In the rows, zero is written as 128.
Each named move below is a turn or a mirror, shown by a few rows before and after it. Which moves, in which order, take the first row of each later pair to the second? The first pair is answered.
Y:
[125 125 175 156 148 117 114 120] -> [ 94 103 108 116 101 144 151 146]
[152 154 117 126 151 112 116 175] -> [146 147 105 117 142 113 123 179]
[146 138 120 137 120  97 118 122] -> [136 134 102 126 113 102 130 131]
M:
[123 115  96 100  93 141 164 124] -> [116 112  89 105  96 142 162 126]
[161 152 125 104 112 133 147 131] -> [124 123 114 126 128 131 147  81]
[196 174 161 113 145 137 109 103] -> [122 128 131 157 183 133 104  51]
[112 147 113 121 183 170 109 171] -> [175 168 160  92 145 163 123 129]
N:
[169 119 139 147 142 164 129 109] -> [174 113 149 137 118 160 141 129]
[105 126 163 148 121 139 138 121] -> [104 126 159 150 128 144 130 116]
[159 149 136 123 115 116 130 175] -> [133 134 125 139 128 108 127 185]
Then:
Each pair is 2 to 4 moves apart.
[171 154 162 129 131 116 112 105] -> [108 135  96 133 150 131 111 176]
M M Y
[ 74 118 122 138 144 123 113 206] -> [124 112 197 144 124 104 120  71]
Y M M N
[131 146  58 107 147 127 115 128] -> [147 129  87  93 104 121 142  83]
N N M
[139 108 152 118 100 123 160 129] -> [102 110 114 147 152 134 134 148]
M M N
[145 128 139 114  89 121 134 239] -> [170 170  91 135 196 162  71 128]
N N N
[133 139 115 110 101 149 134 178] -> [ 99 113 145 170 152 126 105 118]
Y N M M
[129 132 137 129 144 142 116  79] -> [141 139 146 102 104 145 138 151]
M N N N
[ 80 107 129 161 127  91 133  76] -> [172 185 144 105 109 111 119 167]
N M M
[151 127 164 134 104 121 138 146] -> [105 113  88 130 128 149 136 136]
N N N Y
[143 141  74 123 128 118 118 152] -> [169 139 129 121 103 100 127  95]
Y N M N
[109 111 130 154 170 110 137  92] -> [117 133  88 124 162 129 142 170]
Y M N
[106 134 100 106 149 167 123 130] -> [ 86 110 108 112 134 156 139 112]
M N M M
[132 145 164 143  86  79 120 137] -> [102 141 120 168 148  93  92 129]
M M N
[132 123 101 101  80 139 151 136] -> [134 121 171 153 112  96 123 150]
Y N N
[128  94 120 129 102  92 140 100] -> [145 141  79 119 157 123 102 133]
M N N M
[104 124 113 125 151 165 133 130] -> [114 134 121 124 151 158 129 156]
M N N N
[110 110 166  99  90 137 157 142] -> [ 65 103 122 129 145 141 128 141]
M M N
[126 119 153 179 130  70 103 110] -> [120 125  63 141 132 119 110  74]
Y N N
[115  99 144 158 181 110 125  47] -> [129 129 161 145 154  92 122 221]
M M N N
[113 107  55 107 107  87 140 115] -> [181 141 135 124 124  64 111  88]
M M Y
[124  98 176 149  69 135 150 122] -> [ 93  96 163 179 102 117 129 162]
N M M N
[112 126 140 136 138 134 123 152] -> [ 99 111 128 126 120 138 136 128]
M Y M M
[115 129 117 143 153 151 119 105] -> [139 132 171 136 116 130 135 132]
N N N Y
[142 127 120 103  97 142 147 120] -> [118 120 110 128 137 146 130  85]
Y M Y N
[105 155 116 148 192 152  86 136] -> [120 126 144 127 140 155 125  46]
N N M
[124 128 132 134 160 128 120  81] -> [134 143 142 136 175 129 107 109]
Y N M Y
[123 118 121 118  95 137 142 164] -> [133 120 168 156 119 109 126 139]
M N M Y
[159 166 119 108 136 144 118 115] -> [147 154 122 102 111 139 132 167]
N M M M
[127 112  86 150  93  77 134  82] -> [183 159  78 112  94 109 124 109]
M N N N
[125 109 106  97  70 120 155 145] -> [ 94 104 136 173 159  97 102 125]
M Y M
[158 152 129 134 135 107  99  72] -> [ 92 110 116 143 107  90 127 174]
N N M M
[108  85 169 129 162 129 117  93] -> [140 105 135  68 107 155 143 148]
N Y M M
[170 128 108 183 155  86 102  77] -> [141  99 102 176 135  94 126  53]
N N M N
[157 131 163 136 113 104 127 100] -> [106 100 130 141  95  98 147 137]
N N Y
[166 137 126 123  77  97 132 145] -> [143 118 149 162 100  75 119 126]
N Y M
[127 150 114 132 151 155 122  86] -> [112 123 164 147 127 127 140  89]
N N M Y
[153 147 144 111  91 127 155 138] -> [ 94 118 122 163 143 113 129 109]
N M N N
[124 122  71 136 107 118 121 177] -> [170 130  94 108  77 122 134 113]
Y N Y M
[187 175 182 122 139 135 113 138] -> [135 159 142 126 154 145 114 210]
M N M M
[106  64 135 165 121 117 157 136] -> [175 124 173 163 140 114 124 163]
M Y N M
[138 153 154 121 145 160 121 152] -> [127 136 163 137 155 153 121 101]
M Y M Y
[100 115 145 129 114 117 149 181] -> [ 82 112 109 131 132 130 142 171]
Y N Y
[148 138 123 115  81 117 142 173] -> [126 127 125 137  97 103 135 186]
Y N Y
[ 99 101 138 130 102 121 162  79] -> [157 163 172 137 156 128 111 100]
M Y N N
[194 141 116 106  95  81 117  93] -> [196 156 132 128 129  74  89 126]
M M Y M
[151 160 115  91 125 160 139 171] -> [149 167 135 122 164 147 112 172]
Y M M M
[116 121  84 125 130 132 133  97] -> [150 157 110 130 155 134 107 127]
Y M N
[ 86 104 107 129 148 148 145 116] -> [116 118 111 102 117 160 162 110]
Y N Y N
[182 166 142 136 160 139  89 130] -> [178 161 135 123 158 156  92 106]
M M N
[123  88  94  89 110 104 146 182] -> [102  64  93 112 126  99 143  91]
M M N
[149 136 153 128 142 143 101  24] -> [160 176 109  92 137 164  97 202]
M M Y
[135 130 142 146  81  96 117  99] -> [117 132 109 134  81 104 123 165]
Y M M
[127 120 116  85  61 148 166 111] -> [143 156 194 159 159 110  93 121]
M M Y
[ 71 120 120 122 161 164 142 159] -> [155 153 182  96 118 146 146 152]
M N N M
[ 98 117 111 106 123 155 143 180] -> [157 159 132 101 156 171 113 117]
N N Y N
[101 116 139 134  91 111 149 112] -> [ 90 117 118 135 100 118 144 105]
Y N N Y
[105 117  63 135  91  96 137 172] -> [122 125  65 118  75 104 145 163]
Y M N Y
[127 142  90 164 151  71  95 159] -> [167 138 136 145 107  64 118  80]
M M N
[113 107 158 165 126 101 121 163] -> [151 131 127 113  89 131 137 177]
N Y M
[ 98  93 143 127 104 136 141 136] -> [ 93  99 128 126 113 142 137 155]
M Y N Y
[148 124  28  91  98 174 167 127] -> [173 114 156 157 137 126 134  14]
Y N M N
[135 142 162 104 114 153 175 150] -> [121 132 190 141 140 129 159 130]
N Y M
[124 130 115 120 101 122 145 154] -> [128 125 152 136 107 104 139 126]
M Y N
[168 149 187 131 127 132 128 130] -> [100 106 141 135 108 128 152 187]
N N Y
[123 127 180 131 162 126 112 192] -> [ 69  70 122 112 126 144 157 126]
M M Y
[170 158 130 121 162 148 104 106] -> [125 143  97 124 167 156 109 160]
M N M M
[127 130 123 101 121 153 138 151] -> [120 125 145 116 121 138 136 165]
Y N N Y
[173 138 159 140 123 119 111  65] -> [ 79  80 121 164 124 112 131  96]
N M Y
[148 128 184 136 139 126 116  85] -> [114 120  94  94 123 173 140 107]
M N Y N
[157 135 133 100  75 109 139 172] -> [154 152 143 155 167  96  77 121]
N Y N N
[103 108 128 108  81 143 179 199] -> [ 49  83  90 148 136 150 160 130]
Y M Y N
[179 166 192 105  94 102 147 153] -> [133 131 206 158 119  67 139 127]
Y N Y M
[141 116 143 143 115 139 152 107] -> [125 129 108 142 149 158 134 132]
M N N M
[147 174 122 123 153 134 100 162] -> [125 162 124 132 152 124 104 184]
N N N N
